In the data rows, zero lies at 4.5, halfway between 4 and 5.
Some points, one per row:
[5 5 5 5 4 4 4 3 3 3 3 2 3 3 3 2 3 3 3 3 3 3 3 4 3 4 4 4 4 4 3 4]
[4 3 3 2 1 1 1 0 0 0 0 0 0 0 0 0 0 0 1 1 1 2 3 3 4 4 5 4 5 5 5 5]
[4 5 5 5 6 6 6 6 7 7 7 7 7 6 6 6 6 5 5 5 4 4 4 4 4 4 4 4 5 5 5 5]
[4 4 5 5 6 6 7 7 7 7 8 8 8 7 7 7 6 6 5 5 5 4 4 4 3 3 3 3 4 3 3 3]
[6 7 7 7 7 7 7 6 6 6 6 5 5 5 5 5 5 5 6 5 6 6 6 6 6 6 6 6 6 6 5 5]
[6 6 6 6 6 6 5 6 5 5 4 4 4 4 4 4 4 5 5 5 5 5 5 5 5 5 5 5 5 5 5 5]
[4 3 3 3 2 3 2 2 2 2 2 2 3 3 3 3 4 3 3 4 3 4 4 4 4 4 4 4 4 4 4 4]
[7 7 7 7 7 7 6 6 6 5 5 5 5 4 4 4 4 5 4 4 5 5 5 5 5 5 6 6 5 5 5 5]
[4 5 5 6 6 6 6 7 7 7 7 7 7 7 6 6 5 6 5 5 4 4 4 3 4 3 4 4 4 4 5 5]
[4 4 5 5 6 6 7 7 7 7 8 8 7 8 7 7 7 6 6 5 5 4 4 4 3 3 3 3 3 3 3 4]
[2 1 1 0 0 0 0 0 0 0 0 0 0 0 0 0 0 0 0 0 0 0 0 1 1 2 3 4 4 4 5 6]
[1 0 0 0 0 0 0 0 0 0 0 0 0 0 0 0 1 2 3 4 5 5 6 7 7 7 7 7 6 6 6 5]
[4 5 5 6 6 7 7 7 7 7 7 7 7 7 6 6 6 6 5 5 5 4 4 4 3 4 3 4 4 4 5 5]
[4 5 5 6 6 6 7 7 7 7 8 7 7 7 7 7 7 7 6 6 5 5 5 5 4 4 4 4 4 4 4 4]
[5 5 5 6 6 6 6 6 6 6 6 6 6 6 6 6 6 5 5 5 5 5 5 4 5 5 4 5 5 5 5 5]
[2 2 1 1 1 0 0 0 1 1 1 1 0 0 0 0 0 1 0 0 0 0 0 1 1 2 2 3 3 4 5 5]
[5 5 6 6 6 6 5 6 6 6 6 5 6 6 5 5 5 5 5 5 5 5 5 5 5 4 5 5 5 4 4 5]
[5 5 6 6 5 6 6 7 6 6 6 6 6 6 6 6 5 5 5 5 5 5 4 5 4 5 4 4 4 4 4 4]
[6 7 7 7 6 7 6 6 6 5 5 5 5 4 5 4 4 5 5 5 5 5 5 6 5 6 6 5 6 5 5 5]
[6 7 7 7 7 7 7 7 6 6 6 5 5 5 5 5 5 5 5 5 5 5 5 5 5 6 6 6 6 5 6 5]
[6 6 6 6 6 6 6 6 6 5 5 5 4 4 5 4 5 5 5 5 5 6 5 6 6 6 6 6 6 6 6 6]
[5 6 5 5 6 5 5 5 5 5 5 5 5 5 5 5 5 5 5 6 5 5 6 6 6 6 6 6 6 6 6 5]
[3 4 4 5 5 6 7 7 7 8 8 8 8 8 7 7 7 6 6 5 4 4 4 3 3 3 3 3 3 3 3 4]
[6 7 7 6 6 6 6 5 5 5 5 4 5 4 4 4 4 5 5 5 5 5 6 6 6 6 6 6 6 6 6 5]
[3 3 4 3 4 4 4 4 4 4 5 5 5 5 4 4 4 3 3 3 2 2 2 2 2 2 2 2 2 3 3 4]
[6 6 6 6 6 6 5 6 5 4 5 4 4 4 4 4 5 4 5 5 5 5 6 6 6 6 6 6 6 6 5 5]
[5 5 5 5 6 6 5 6 6 6 6 6 6 6 6 6 6 5 5 5 5 5 5 5 5 5 5 5 5 4 4 4]
[5 5 6 5 6 6 6 6 6 7 6 6 6 6 6 6 5 6 5 5 5 5 5 5 4 5 5 4 5 4 4 4]
[5 6 5 6 6 7 7 7 7 7 7 7 7 6 6 6 6 6 5 5 4 5 4 4 4 4 4 4 4 4 4 4]
[4 4 4 3 3 3 3 3 3 3 3 3 3 3 3 3 3 3 3 3 3 3 3 3 3 3 3 3 3 3 3 3]
[5 6 5 6 5 5 5 5 5 4 4 4 3 4 4 4 4 4 5 5 5 6 6 6 6 6 6 6 5 6 6 5]
[0 0 0 0 0 0 0 0 0 0 0 0 0 0 0 0 2 3 3 4 5 6 6 6 7 7 7 6 6 6 6 5]
[6 7 7 7 7 6 6 6 5 5 5 5 4 4 4 4 4 4 5 5 5 5 5 6 6 6 6 6 5 6 6 5]
[1 1 0 0 0 0 0 0 0 0 0 0 0 0 0 0 0 0 0 0 0 1 1 1 1 2 2 3 4 4 4 5]
[4 4 5 6 6 6 7 6 7 7 7 7 6 7 6 6 6 5 5 5 4 4 4 4 4 4 4 4 4 5 5 5]
[5 5 5 5 4 4 4 3 3 3 3 2 2 2 2 2 2 2 2 2 3 3 3 3 3 3 4 3 4 4 4 4]
[3 1 1 0 0 0 0 0 0 0 0 0 0 0 1 1 2 2 3 3 4 4 4 4 5 5 5 5 5 4 4 4]
[5 5 5 6 6 6 6 7 6 7 6 7 6 6 6 6 6 6 6 5 5 5 5 5 5 4 4 4 4 4 4 5]
[4 4 5 5 6 7 7 8 8 8 8 8 8 8 8 7 7 6 6 5 5 4 3 3 3 3 2 2 3 3 3 4]
[4 3 2 1 1 1 1 1 1 1 1 1 1 2 2 3 3 3 3 3 4 4 4 4 4 5 4 5 4 5 4 4]
[3 3 2 2 1 0 0 0 0 0 0 0 0 0 0 0 0 0 0 0 1 1 2 3 3 4 5 5 5 5 5 5]
[6 6 6 6 6 5 5 5 4 4 4 4 3 3 4 3 4 4 4 4 5 5 5 6 6 6 6 6 6 6 5 5]
[5 5 4 4 4 3 3 3 2 2 1 1 2 2 1 1 2 2 2 2 3 3 4 3 4 4 4 4 4 4 4 4]
[5 5 6 6 6 6 7 7 7 7 7 6 6 6 6 6 5 5 5 5 5 4 4 4 4 4 4 4 3 4 4 4]
[2 1 0 0 0 0 0 0 0 0 0 0 0 0 1 1 1 2 3 3 4 5 5 5 5 5 5 5 5 5 5 5]
[4 5 5 5 6 6 6 7 7 7 7 7 7 7 7 6 6 6 5 4 4 4 4 4 3 4 4 4 4 5 5 5]
[7 7 7 7 7 7 6 6 6 5 5 5 4 5 4 4 4 4 4 4 5 5 5 5 5 6 6 6 5 5 5 6]
[4 5 5 5 5 6 6 7 6 7 7 6 7 7 6 6 6 5 5 5 4 4 4 4 4 4 4 4 4 4 5 5]
[5 5 6 6 6 6 7 6 7 7 7 7 7 7 6 6 6 6 6 6 5 5 5 5 4 4 4 4 4 4 4 5]
Then 10 other points, each followed by its number:
[7 7 7 7 7 7 6 6 6 5 5 5 5 4 4 4 4 4 4 5 5 5 5 6 6 5 6 6 6 6 5 6] 0
[5 5 5 5 6 6 6 7 7 7 7 7 7 7 6 6 5 5 5 5 4 4 4 3 3 3 4 4 5 4 5 6] 1
[3 2 2 1 1 0 0 0 0 0 0 1 1 2 2 2 2 3 3 4 4 4 5 5 4 4 5 4 4 5 5 4] 2
[6 7 7 7 7 7 6 6 5 5 5 5 5 4 5 4 5 5 5 5 6 5 5 6 6 6 6 6 6 6 5 6] 3
[5 5 5 5 6 6 6 6 6 6 6 6 6 6 6 6 6 6 5 5 5 5 5 5 5 4 4 4 4 4 4 4] 4
[5 5 6 5 6 6 6 6 7 6 7 7 7 6 6 6 6 6 5 5 5 4 5 4 4 4 5 4 4 4 4 4] 5
[5 5 6 6 5 6 5 6 6 6 6 6 6 6 5 6 5 6 5 6 5 5 5 5 5 5 5 5 5 5 5 5] 6
[4 5 5 5 6 6 6 6 6 6 7 7 7 7 6 6 6 6 6 5 5 5 4 4 4 4 4 4 4 5 5 6] 7
[7 7 6 7 7 6 6 6 6 5 5 5 4 4 4 4 4 4 4 5 5 5 5 6 6 6 6 6 6 6 6 6] 8
[5 5 6 6 6 6 6 7 6 6 6 6 6 6 6 5 6 5 6 6 5 5 5 5 4 5 5 4 4 4 4 4] 9
Which of these numbered points is nearest to each point below, ignoring the direction in which the first points spread most? Its number follows each.
[5 6 6 6 7 7 7 7 8 8 8 8 7 7 7 6 5 5 5 5 4 4 3 3 3 4 3 3 4 4 5 5] > 1
[4 5 5 5 6 6 6 6 6 6 6 6 6 6 6 5 6 6 5 5 6 5 5 5 5 4 4 4 4 4 4 4] > 4
[4 4 4 3 3 3 3 3 3 3 3 4 3 3 3 3 3 3 3 3 4 3 3 3 3 3 4 3 4 4 4 3] > 5
[5 6 6 6 7 7 8 8 8 9 8 8 8 7 7 6 6 5 5 4 4 3 3 4 3 3 3 3 4 4 4 5] > 1
[5 5 6 6 6 6 6 6 7 6 6 7 7 6 6 6 6 6 6 5 5 5 5 5 5 5 5 5 5 5 5 5] > 6
[5 5 5 6 6 6 6 7 7 7 7 7 7 6 6 6 6 6 6 5 5 4 5 4 4 4 4 4 4 4 4 4] > 5
[5 5 5 5 6 6 6 6 6 6 6 6 6 6 6 6 6 6 5 5 6 5 5 5 5 4 5 4 5 4 4 4] > 4
[4 4 5 5 5 6 6 7 7 7 8 7 7 7 7 7 6 6 5 5 5 4 3 3 3 3 3 2 2 3 3 3] > 5
[3 2 2 2 2 3 3 3 3 3 4 3 3 4 3 3 3 3 2 2 2 1 1 2 2 2 2 3 3 3 4 4] > 1
[2 2 1 0 0 0 0 0 0 0 0 0 0 1 2 3 3 4 4 4 4 5 5 5 5 5 5 5 5 4 4 4] > 2
[5 5 4 4 4 4 4 4 4 4 4 4 4 4 4 3 4 3 3 3 3 3 3 3 3 3 4 4 3 3 3 4] > 5
[3 1 1 0 0 0 0 0 0 0 0 0 0 0 1 2 2 3 3 4 4 4 5 5 5 5 6 5 5 5 5 4] > 2
[5 6 6 6 6 6 6 6 7 6 6 6 6 6 5 6 5 5 5 5 5 5 5 5 5 5 5 5 5 5 5 5] > 6
[3 3 4 3 4 4 4 4 4 5 5 5 5 5 5 4 4 3 3 3 2 2 2 2 2 2 2 2 2 3 3 4] > 1
[7 7 7 7 7 7 6 6 6 6 5 5 5 5 4 5 5 5 5 5 6 6 6 6 6 6 6 7 6 6 7 6] > 8
[5 5 6 6 6 7 7 7 8 7 7 7 7 7 6 6 6 6 5 5 4 4 4 3 3 3 3 4 4 4 4 5] > 1
[5 5 5 6 6 6 6 7 7 7 7 7 7 7 6 6 6 5 5 4 4 4 4 4 4 4 4 4 5 5 6 6] > 1
[5 5 6 6 6 6 6 6 6 6 6 6 6 5 5 5 5 5 5 5 5 5 4 5 4 5 4 5 4 4 4 4] > 9
[6 6 6 6 6 6 6 6 5 5 5 5 4 4 5 5 5 5 5 5 5 5 5 6 6 6 6 6 6 5 5 5] > 3
[6 6 6 6 6 6 5 5 4 5 4 4 4 4 4 4 4 4 5 5 5 5 6 6 6 6 6 6 6 6 5 5] > 3
[4 5 5 5 5 6 7 7 7 6 7 7 6 6 6 6 6 5 5 4 4 4 4 4 3 3 3 4 4 4 5 5] > 1
[3 3 2 1 1 0 0 1 1 1 1 2 2 2 2 3 3 4 4 4 4 4 4 5 5 4 5 4 4 4 4 4] > 2
[4 4 3 4 3 3 2 2 2 1 1 1 1 1 1 2 2 1 2 2 2 3 3 3 3 4 4 4 4 4 5 4] > 9
[4 5 5 6 6 7 7 7 7 8 8 8 8 7 7 7 6 6 6 5 5 5 4 4 4 4 4 4 4 4 4 5] > 7
[3 2 1 0 0 0 0 0 0 0 0 0 0 1 1 2 2 3 3 4 4 4 4 5 5 5 5 5 5 5 4 4] > 2
[6 7 7 7 7 7 7 6 6 6 5 5 5 4 4 5 4 4 4 5 4 5 5 5 6 5 5 6 6 5 5 6] > 0
[4 4 5 5 5 5 6 6 6 6 6 6 6 6 6 6 6 5 5 5 4 5 5 4 4 5 5 4 5 5 6 6] > 7
[4 4 5 5 5 6 6 6 6 6 7 6 7 7 7 6 6 5 5 5 5 4 4 4 4 4 4 4 4 4 5 5] > 7
[5 5 5 4 3 3 3 2 2 2 2 1 1 1 1 1 1 1 1 1 2 2 3 3 3 4 4 4 5 5 4 5] > 0
[2 1 0 0 0 0 0 0 0 0 0 0 0 1 1 1 2 3 3 4 4 4 5 5 5 5 5 5 5 5 4 4] > 2
[3 3 2 2 2 1 2 1 1 2 1 2 2 2 2 2 3 3 3 3 4 4 4 4 4 4 4 4 4 4 4 4] > 4
[5 5 6 6 6 6 6 6 6 6 6 6 6 6 6 6 5 5 6 5 5 5 5 5 5 5 5 4 4 4 4 4] > 9
[5 5 5 6 6 6 6 6 6 6 6 6 6 6 6 6 6 6 5 5 5 5 5 4 5 5 4 5 4 4 4 4] > 4
[6 7 7 7 7 6 5 6 6 5 5 5 5 5 5 5 5 5 5 5 6 5 5 6 6 6 6 6 6 5 5 5] > 3
[7 7 7 7 7 7 7 7 7 6 6 5 5 5 5 5 4 5 5 5 5 5 5 5 5 5 5 5 5 5 5 5] > 0
[1 0 0 0 0 0 0 0 0 0 0 0 0 0 0 0 0 0 1 2 3 4 5 5 5 6 6 6 6 5 5 5] > 6
[5 5 5 6 6 6 7 7 7 7 7 7 6 7 6 6 5 5 5 4 4 4 4 4 4 4 4 4 4 5 5 5] > 1
[7 7 7 7 7 7 7 6 6 6 5 5 5 5 5 4 5 4 4 5 4 5 5 5 5 5 5 5 5 5 5 5] > 0
[4 5 5 5 6 6 6 6 6 6 6 7 6 7 6 6 6 6 6 5 5 5 5 5 5 4 5 4 4 4 4 4] > 4
[4 4 5 5 6 5 6 6 6 7 7 7 7 7 6 6 6 5 5 5 4 4 4 3 4 4 4 4 5 5 5 5] > 1
[7 7 7 6 7 6 6 6 6 5 5 5 4 4 4 4 4 4 5 5 5 5 5 6 6 6 6 6 5 5 5 5] > 8
[3 2 1 0 0 0 0 0 0 0 0 0 1 1 2 2 3 3 3 4 5 4 4 5 5 5 5 5 4 4 4 4] > 2
[5 6 6 6 6 6 6 5 5 5 5 5 5 5 5 5 5 5 6 5 6 6 6 6 6 6 6 6 6 5 5 5] > 3
[7 7 6 7 7 7 7 6 5 6 5 5 4 5 4 4 4 4 5 5 5 5 5 5 5 6 6 6 5 6 5 5] > 8
